Turns, then the turns between two rows, first turn first; the first pair answered
turn k_164:
[-.02 .46 .23 -.43 -.13 .02 -.09 .12 .36 -.28 .20 .24 -.45 .14 .17 .00 .05 .31 .02 .21 -.13 -.12 .04 .42 -.57 .08 -.06 .05 -.13 .24 .02 .17 .45 .05 .15 .04 .08 .41 -.23] |-> [.16 .36 -.35 -.38 -.29 .12 -.23 .02 .10 -.27 -.11 .00 -.61 .17 .14 .03 -.23 -.04 -.06 -.13 -.23 -.07 -.20 .16 -.03 -.02 -.34 .06 .05 -.12 .01 .05 .34 -.18 .04 -.45 .21 .48 -.48]
[.42 .01 -.25 -.04 .01 -.12 .01 .12 .27 -.01 -.10 .04 -.07 -.02 .21 -.26 -.11 -.23 -.22 .24 -.30 -.12 -.06 -.10 .31 -.09 -.22 .21 .11 -.48 .11 .05 .40 -.19 .36 -.31 .09 .45 -.56] |-> [.28 -.09 .02 .40 .18 -.24 .07 .31 .24 -.02 .12 .31 .20 .33 .18 -.17 .02 .31 -.08 .13 .01 -.11 .05 .25 .27 .32 -.04 -.23 -.01 -.28 -.26 .27 .32 .05 .39 -.20 -.03 .41 -.43]
[-.08 .17 .25 .16 .06 -.52 .11 -.19 -.12 .27 .36 .13 .47 -.32 .13 -.01 -.12 .11 -.15 -.23 .18 .18 .11 .20 .17 .15 .16 .12 .06 .17 -.12 -.03 .01 .08 -.23 -.13 -.34 .17 .30] |-> [-.02 .26 .15 -.14 -.05 -.47 .11 -.30 -.07 .29 .25 .02 .32 -.57 .18 -.10 -.17 -.19 -.21 -.12 .01 .18 .07 -.01 .16 -.13 .08 .40 .13 .09 .09 -.15 .09 -.06 -.23 -.12 -.24 .18 .28]
turn k_979:
[-.02 .33 -.05 .46 -.12 .01 -.11 .14 .06 -.09 .18 -.17 -.05 -.22 .24 -.12 .11 -.21 -.06 -.13 -.10 .28 .22 -.07 .03 .14 -.05 .12 .30 .03 .12 -.19 .75 .08 -.02 .07 -.01 -.30 .16] |-> [-.05 .38 .02 .38 -.18 .02 .02 .11 .04 -.03 .30 -.14 -.05 -.27 .16 -.03 .08 -.23 -.08 -.15 -.06 .47 .18 -.05 .07 .04 .06 .25 .25 .07 .19 -.06 .67 -.04 -.16 .08 -.07 -.31 .20]
[-.04 .18 -.12 .28 .10 -.49 -.09 .11 .01 .09 .23 -.08 .35 -.10 .26 .12 .21 .38 .10 .11 .10 -.53 .01 .11 .07 .22 .02 .39 -.01 -.04 -.20 -.04 .28 .34 .09 .08 -.10 .16 .04] |-> [.09 .32 -.37 .11 -.02 -.34 -.13 .09 -.01 .12 .16 -.10 .19 -.26 .24 .11 .10 .14 .06 .14 -.05 -.40 -.18 -.01 .27 .02 -.07 .60 -.01 -.20 -.20 .00 .41 .12 .00 -.01 -.10 .31 -.06]
[.21 -.14 .08 .17 .13 -.43 .00 -.21 -.08 .28 -.15 -.27 -.09 -.22 .23 -.27 -.16 -.20 -.17 -.13 .15 -.02 -.04 -.18 .01 -.12 .14 .12 .05 -.19 -.24 -.12 .02 -.11 .04 -.24 -.20 .14 .11] |-> [.17 -.15 .17 .16 .17 -.46 .10 -.24 -.11 .33 -.05 -.22 -.04 -.16 .18 -.21 -.17 -.16 -.17 -.18 .20 .07 .00 -.11 -.04 -.11 .25 .21 .05 -.12 -.18 -.03 -.07 -.12 -.07 -.20 -.22 .09 .19]
[-.08 -.19 -.07 -.15 -.02 .05 .02 -.07 -.13 -.03 -.04 -.17 -.07 -.10 -.07 .09 -.02 -.15 -.15 .02 .00 .00 -.02 -.08 -.02 -.06 -.13 .04 .02 -.09 .20 .00 -.23 -.10 -.08 .01 .15 -.15 .02] |-> [-.15 -.22 .02 -.09 .00 .01 .05 -.06 -.11 .00 .00 -.15 -.01 -.03 -.07 .11 .02 -.07 -.15 .00 .03 -.04 .05 -.01 -.09 .01 -.09 -.03 .01 -.02 .19 .02 -.28 -.02 -.06 .06 .19 -.19 .05]
turn k_271:
[-.05 .16 .18 -.20 -.09 -.22 .02 -.26 .22 .06 .05 -.13 .03 -.49 .16 -.10 .02 -.24 -.21 .30 -.13 -.08 .21 -.07 -.29 -.32 .09 .46 .08 .07 .34 -.17 .15 -.10 .11 .13 -.03 .01 .13] |-> [.00 .34 .33 .10 .04 -.26 -.03 -.09 .28 .10 .21 .16 .16 -.36 .18 -.08 .05 .15 -.10 .32 -.01 -.03 .26 .23 -.26 -.08 .19 .27 -.05 .16 -.08 .05 .32 .05 .15 .23 -.23 .18 .18]
[.24 -.12 -.40 .17 -.24 -.13 .03 .07 -.11 -.12 -.21 .03 .01 -.24 .02 .07 -.38 -.24 .20 .48 -.18 -.15 -.05 .13 .02 -.18 -.08 -.39 .12 .05 .04 -.09 .12 -.01 .27 .19 -.04 .34 -.54] |-> [.25 -.10 -.39 .19 -.23 -.08 .04 .11 -.09 -.08 -.17 .07 .01 -.24 .02 .07 -.34 -.21 .25 .49 -.17 -.14 -.05 .17 .03 -.17 -.07 -.42 .11 .07 .01 -.05 .17 .01 .27 .22 -.09 .36 -.52]
[-.40 -.19 -.15 -.53 .01 .45 .20 .04 .05 .10 .17 -.03 -.27 -.11 -.12 .28 .20 .01 -.09 .11 -.19 -.01 -.02 .05 -.19 -.28 .39 .11 -.09 .22 .15 .35 .16 -.23 -.09 -.01 .10 -.12 -.16] |-> [-.43 -.25 .03 .30 .13 -.07 -.03 .07 -.03 .15 .25 .16 .16 .05 .22 .15 .07 .43 -.15 -.22 .03 -.14 .23 .44 .09 .09 .25 -.26 .07 .20 -.36 .37 .18 .12 .01 -.26 -.10 .03 .00]
[-.18 -.25 -.05 -.03 .02 -.04 -.02 .03 -.02 -.07 -.03 -.18 .01 .14 -.06 .24 -.02 -.10 -.08 -.11 .01 -.03 -.05 -.17 -.20 -.04 .06 -.08 -.09 .09 .25 .06 -.32 .05 -.04 .01 .16 -.25 .07] |-> [-.14 -.11 .06 .03 .05 .09 .04 .21 .06 -.06 .15 .06 .01 .19 -.14 .23 .04 .12 .09 .05 .07 .05 -.07 -.01 -.22 .04 .16 -.18 -.26 .20 -.03 .24 -.16 .07 -.06 .18 .00 -.14 .10]

Each pair is 2 to 4 turns apart.
[-.26 -.13 .29 .42 .23 .18 .21 .10 .00 -.07 .05 .03 .35 .54 -.09 .18 .21 .34 .22 -.13 .24 -.09 .15 .59 -.10 .41 .21 -.39 -.10 .20 -.35 .07 -.34 .32 .15 -.20 .10 -.15 .26] |-> [-.14 .16 .10 -.20 .15 .76 .29 .27 .13 -.11 .05 .10 -.08 .37 -.36 .19 .34 .20 .42 .33 -.03 .04 -.12 .41 -.17 .17 .34 -.12 -.43 .21 -.35 .23 -.03 .03 .15 .14 .11 -.05 .05]  k_271 k_979 k_271
[.07 .06 .22 -.16 .13 .04 -.08 -.06 .09 .14 .25 .24 .11 -.31 -.04 -.06 .31 .04 .06 .16 .06 .08 -.03 -.02 -.14 -.08 -.04 .22 -.13 .08 -.07 .03 .27 .10 .04 .36 -.08 .10 -.01] |-> [.08 .04 .22 .02 .14 -.25 -.23 -.18 .06 .18 .16 .18 .27 -.38 .18 -.11 .23 -.03 -.08 .01 .10 .03 .07 .02 -.08 -.09 -.16 .21 .07 .02 -.02 -.11 .21 .14 .08 .19 -.08 .13 .03]  k_271 k_979 k_164 k_164
[-.01 -.01 -.21 -.55 -.02 .04 -.06 -.01 .04 .01 .05 -.26 -.05 -.05 .01 -.21 .28 -.14 -.12 .04 .05 -.28 .01 -.18 .06 -.05 -.26 .13 .00 -.15 .57 -.27 -.03 -.07 -.22 .10 .20 -.06 -.09] |-> [-.11 .05 .16 -.33 .13 .02 .03 .19 .12 .02 .32 .06 .13 .13 -.03 -.19 .48 .32 .03 .15 .23 -.24 .13 .19 -.12 .22 -.02 -.12 -.17 .10 .26 -.05 .04 .14 -.19 .39 .04 -.05 .04]  k_979 k_979 k_271
[.10 .15 -.19 .13 -.03 .15 -.12 .15 .01 .00 .01 .09 -.20 .01 -.10 .21 -.23 .07 .10 .01 -.09 .07 -.10 .11 .38 .06 -.13 -.02 -.19 -.20 -.19 .09 .07 -.18 .02 .01 -.04 .25 -.05] |-> [-.02 .09 .09 .35 .03 -.27 -.12 -.03 .00 .09 .11 .08 .14 -.08 .16 .17 -.26 .11 -.09 -.13 .03 .01 .17 .25 .23 .04 -.08 .03 .01 -.11 -.02 -.01 -.13 .00 .00 -.05 -.09 .16 .19]  k_979 k_164 k_271
[.04 -.05 -.28 .08 -.02 -.30 -.24 -.16 -.12 .16 -.24 -.01 -.08 -.13 .16 -.05 -.23 -.11 -.02 -.25 -.03 .01 -.15 -.08 .25 -.02 -.19 -.08 .06 -.06 -.11 -.18 .01 -.03 .22 -.34 -.04 .12 -.03] |-> [-.11 .06 .15 -.02 .08 -.33 .14 -.15 -.06 .32 .19 .25 .13 -.06 .00 .11 -.11 .16 .02 -.17 .22 .32 -.05 .13 -.01 .03 .22 .02 -.12 .23 -.05 .13 -.15 -.02 -.02 -.09 -.21 .02 .22]  k_979 k_164
[.00 -.02 .06 .42 .03 .08 -.05 .06 -.02 .22 .10 .18 .03 .02 -.03 -.07 .14 .26 .06 -.02 .02 .23 .09 .25 .03 .13 .28 -.36 -.17 .02 -.48 -.03 -.09 -.06 .01 -.10 -.10 .13 -.08] |-> [-.08 -.07 .22 .33 .01 -.25 -.13 -.19 .08 .24 .02 .01 .19 -.26 .23 -.19 .13 .00 -.17 .04 -.06 .07 .34 .17 -.27 -.08 .20 -.10 .05 .05 -.06 -.34 -.16 .05 .12 -.08 -.04 .01 .08]  k_164 k_979 k_271
[.02 -.07 .05 -.23 -.33 .13 -.13 .02 .22 .10 -.15 -.39 .30 -.13 .04 .00 -.15 -.06 .01 .00 .05 -.07 -.06 -.08 -.13 -.28 .08 .14 -.06 .10 .30 .12 -.02 -.21 .07 -.16 .09 -.43 -.02] |-> [.08 .08 .09 -.05 -.27 .27 -.08 .19 .28 .11 .04 -.10 .33 -.04 -.03 .04 -.14 .31 .21 .09 .10 .04 -.12 .15 .00 -.09 .21 -.04 -.26 .15 -.13 .39 .16 -.20 .04 .03 -.09 -.27 -.07]  k_164 k_164 k_164 k_271
[-.16 .18 -.09 .11 -.04 .08 -.01 .09 -.03 -.06 -.05 .16 -.21 .23 .07 -.31 .10 .09 -.09 .18 .05 .03 -.10 .08 -.19 .06 .02 -.23 -.01 .10 -.28 .00 .20 .01 .13 .32 -.29 .19 -.03] |-> [-.15 .17 -.17 .13 -.08 .16 .09 .07 -.16 .00 .04 .17 -.19 .28 -.01 -.17 -.02 .07 -.12 -.03 .11 .21 -.22 .03 .07 .05 .08 -.19 .00 .03 -.31 .09 .07 -.13 -.07 .14 -.33 .22 -.07]  k_979 k_979 k_164 k_164
[.04 .10 -.10 -.29 -.09 .32 .22 .06 .10 -.01 .10 .06 -.24 .02 -.34 .14 .02 -.01 .13 .23 .02 .26 -.14 -.03 -.05 -.07 .23 .08 -.19 .05 .03 .16 .04 -.20 -.17 .18 -.01 .07 -.07] |-> [.02 .02 .01 -.15 -.01 .19 -.06 .11 .20 -.20 -.06 -.02 -.22 .06 -.14 -.06 .24 .09 .17 .36 -.05 -.19 .05 .01 -.35 .10 .04 -.18 -.13 .11 -.04 -.11 .16 .07 .21 .31 .13 .03 -.09]  k_164 k_979 k_979 k_164
[-.22 -.03 .32 -.20 .05 .27 .29 .18 -.07 -.01 .20 .20 -.25 .30 -.28 .33 .25 .35 .18 -.09 .13 .23 -.22 .11 -.13 .13 .48 -.15 -.38 .23 -.22 .20 -.12 .05 -.06 .22 .13 -.41 .06] |-> [-.22 -.15 .25 .10 .06 .11 .20 .18 -.18 -.03 .14 .18 -.15 .45 -.18 .36 .16 .44 .15 -.34 .23 .19 -.21 .16 .05 .25 .37 -.33 -.27 .14 -.35 .16 -.23 .15 -.10 .02 .12 -.39 .06]  k_271 k_271 k_164 k_271
[-.04 -.13 .03 -.25 .02 .23 .30 .07 .06 -.03 .20 .19 -.07 .13 -.29 .17 .05 .22 .01 .25 .08 .11 -.19 .07 -.01 .08 .29 -.02 -.19 .16 .04 .23 -.07 -.05 -.09 .19 -.01 -.12 .00] |-> [-.08 -.32 -.13 -.35 -.04 .13 .27 -.13 -.06 -.09 .02 -.08 -.11 .07 -.24 .18 -.01 -.03 -.12 .12 .04 .01 -.17 -.15 -.03 -.05 .14 .06 -.01 .08 .40 .01 -.28 -.06 -.13 -.05 .18 -.25 .00]  k_271 k_271
[.15 .53 .03 -.05 -.03 .12 .06 -.07 .10 -.08 .14 .11 -.14 -.09 .03 -.09 .08 .02 .04 .34 -.07 .11 -.09 .08 .08 -.11 .12 .30 -.03 -.10 -.15 .23 .33 -.12 .08 .24 -.34 .24 .12] |-> [.18 .26 -.33 .19 -.10 -.01 -.08 -.16 -.14 -.10 -.07 -.08 -.12 .06 .06 -.04 -.14 -.14 -.09 -.08 -.05 .08 -.18 -.05 .48 -.02 -.16 .17 .23 -.34 -.18 .10 .12 -.16 -.01 -.23 -.24 .21 -.02]  k_164 k_271
[.23 -.03 -.28 .32 -.16 -.06 -.24 -.09 -.09 .05 -.21 -.06 .05 .00 .04 -.09 -.12 -.02 -.06 -.18 .01 -.18 -.01 -.03 .21 -.04 -.22 .00 .20 -.19 -.16 -.17 .16 -.07 .08 -.27 .13 .13 -.17] |-> [.06 .07 .20 .19 -.08 -.07 .20 -.05 -.02 .23 .29 .24 .27 .05 -.14 .09 -.02 .25 -.04 -.11 .23 .19 .08 .20 .02 .00 .26 .15 .00 .13 -.10 .19 .00 -.08 -.17 .00 -.12 .09 .12]  k_979 k_164
[-.16 -.20 -.05 .14 .08 -.34 -.17 -.09 -.22 -.07 -.08 -.26 .03 -.29 -.06 -.02 .07 -.05 -.29 -.04 -.15 -.33 .20 -.28 -.14 -.11 -.29 .17 .16 -.06 .29 -.22 .03 -.02 .05 -.15 .14 -.24 -.10] |-> [-.03 -.09 -.32 .20 .01 -.18 -.22 -.04 -.28 -.05 -.14 -.21 -.08 -.28 -.14 .00 -.10 -.07 -.27 -.13 -.21 -.19 .04 -.32 .23 -.13 -.34 .16 .10 -.20 .04 -.12 .12 -.19 -.02 -.27 .07 -.07 -.23]  k_164 k_979
[-.15 -.19 .37 .16 .13 -.31 .11 -.14 -.05 .01 .20 -.03 .29 .12 -.01 .05 .13 .20 -.10 -.12 .25 -.05 .27 .10 -.36 .17 .04 -.12 .08 .12 .21 -.15 -.29 .22 -.04 .01 -.03 -.23 .24] |-> [-.13 -.08 .36 .01 .05 -.23 .25 -.17 -.05 .11 .33 .02 .28 .07 -.10 .16 .04 .10 -.11 -.11 .24 .21 .19 .04 -.26 .04 .17 .07 .05 .13 .27 .01 -.34 .05 -.25 -.01 -.11 -.18 .27]  k_979 k_979 k_979
[.47 .24 -.35 -.10 -.13 .23 -.29 .19 -.15 -.20 -.24 .03 -.50 -.17 .02 .06 -.15 .04 .28 -.16 -.17 -.03 -.22 -.09 .48 -.26 -.27 .06 .01 -.28 -.37 .34 .32 -.19 -.13 -.27 -.29 .23 -.04] |-> [.44 .44 -.03 -.32 -.06 .26 -.24 .25 .06 -.21 -.06 .19 -.49 -.33 .09 -.05 .08 .16 .33 .27 -.22 -.13 -.04 .04 .05 -.31 -.07 .20 -.11 -.07 -.34 .33 .53 -.10 .00 .15 -.36 .25 .08]  k_164 k_979 k_164
[.16 -.11 -.30 .30 -.01 .10 -.10 .15 -.19 .07 -.13 .11 .04 .26 -.12 .15 -.23 .06 .08 -.38 .09 .15 -.16 .02 .52 .10 -.15 -.17 .06 -.14 -.18 .14 -.18 -.08 -.17 -.28 .00 .06 -.19] |-> [-.10 -.12 .33 .31 .09 -.46 -.01 -.08 -.01 .13 .04 .08 .40 -.02 .24 .00 -.05 .05 -.13 -.20 .14 -.05 .31 .17 -.12 -.03 -.03 .06 .27 .13 .23 -.09 -.30 .23 .00 -.05 -.02 -.13 .23]  k_979 k_164 k_271
[.30 -.17 -.12 .17 .09 -.18 -.05 .04 -.31 -.20 -.47 .08 -.05 .18 .10 .37 .09 -.06 -.36 .02 .17 .08 -.06 -.15 -.02 .08 -.50 -.03 .00 -.34 .42 .10 .03 -.10 -.18 -.27 .18 -.38 -.08] |-> [.15 -.18 .23 .01 .19 -.20 .07 .10 -.19 -.22 -.27 .16 .01 .21 .02 .37 .31 .07 -.30 .23 .22 .05 .06 -.03 -.42 .12 -.29 -.01 -.09 -.12 .57 .13 .00 .04 -.10 .01 .19 -.51 .07]  k_164 k_271
[-.23 -.01 -.31 -.13 -.29 .06 .01 .03 -.28 .05 .00 .16 .28 -.33 -.40 .10 .01 .01 .23 .04 .02 -.44 -.17 -.03 -.04 -.06 -.21 -.27 .11 -.07 .22 .01 .04 -.24 .14 .17 .38 .04 -.05] |-> [-.15 .15 -.33 -.02 -.31 .03 -.06 .06 -.27 .08 .03 .23 .27 -.42 -.28 .04 -.04 .04 .25 .08 -.03 -.39 -.14 .06 .08 -.08 -.23 -.25 .11 -.14 .05 .06 .22 -.25 .14 .15 .29 .23 -.06]  k_164 k_164 k_271 k_979
[-.06 -.12 .09 -.25 -.02 -.36 -.07 -.39 -.10 .23 -.10 -.46 .37 -.41 .25 -.10 -.24 -.65 -.49 -.15 .07 .01 .17 -.28 .14 -.31 -.15 .24 .43 -.26 .61 -.02 .00 -.11 -.05 -.31 -.02 -.06 -.11] |-> [-.19 .04 .74 -.12 .21 -.50 .07 -.24 .12 .25 .31 -.09 .63 -.40 .30 -.13 .08 -.12 -.32 .17 .24 -.08 .44 .14 -.38 -.08 .20 .11 .19 .13 .41 .17 .15 .20 .06 .21 -.23 -.05 .18]  k_164 k_164 k_271 k_271
[.15 .00 .10 .10 -.02 -.43 -.31 .03 -.15 .11 -.10 .01 .09 .18 .02 -.04 .11 -.15 -.01 -.12 -.19 -.24 .02 .09 .28 -.03 -.28 -.42 -.02 -.13 -.16 .00 .06 .27 .10 -.08 .16 .08 .01] |-> [.25 .27 .12 -.27 -.10 -.26 -.26 -.03 -.01 .18 -.03 .05 -.07 -.13 -.01 -.07 .09 -.33 .00 .16 -.35 -.11 -.02 -.01 .16 -.31 -.12 -.01 -.10 -.11 -.01 .05 .24 .12 .07 .13 .09 .17 .00]  k_164 k_979
[-.45 .06 .40 .30 .13 -.12 .20 -.08 .22 .11 .30 .13 .06 .22 -.01 .11 .06 .10 .14 -.32 .18 .17 .06 .02 -.24 -.05 .20 .04 -.02 -.08 .00 .22 -.21 -.02 -.27 .15 -.04 -.12 .32] |-> [-.34 .00 .05 .39 .03 -.07 .10 -.14 .06 .13 .11 .01 -.01 .31 -.04 .17 -.12 -.06 .10 -.61 .16 .22 -.12 -.11 .12 -.07 .01 -.03 .12 -.31 -.06 .14 -.29 -.16 -.37 -.22 .02 -.04 .17]  k_164 k_164
[.01 -.02 -.13 -.03 -.12 .29 .13 -.05 -.12 .10 .06 .01 -.13 .15 -.20 .16 -.04 -.21 -.09 -.13 -.02 .19 -.13 -.20 .22 -.13 .22 .21 -.12 .02 .08 .22 -.15 -.30 -.24 -.09 -.04 -.19 -.03] |-> [.02 -.28 -.11 .46 .01 -.06 -.15 -.07 -.15 -.01 -.14 -.07 .04 .25 .09 .03 -.02 -.06 -.12 -.32 .06 -.22 .10 -.06 .15 .17 -.05 -.16 .08 -.01 -.08 -.05 -.14 .03 .02 -.24 .05 -.25 -.02]  k_164 k_271 k_979
[.25 .05 -.24 .00 -.02 -.05 .17 -.23 -.11 .56 .08 .46 .35 -.24 .16 .03 -.38 -.10 .04 -.24 -.31 .38 -.29 -.11 .12 -.15 .05 .21 -.09 -.16 .20 .05 -.07 -.29 -.38 .04 -.15 .28 .19] |-> [.02 -.29 -.01 -.17 .08 -.19 .07 -.28 -.02 .39 -.14 .17 .36 -.21 .26 -.10 -.06 -.22 -.03 -.04 -.34 -.11 -.06 -.26 -.59 -.08 -.06 .05 .04 -.02 .62 -.40 -.27 .00 -.01 .21 .17 -.10 .24]  k_164 k_164 k_979 k_271
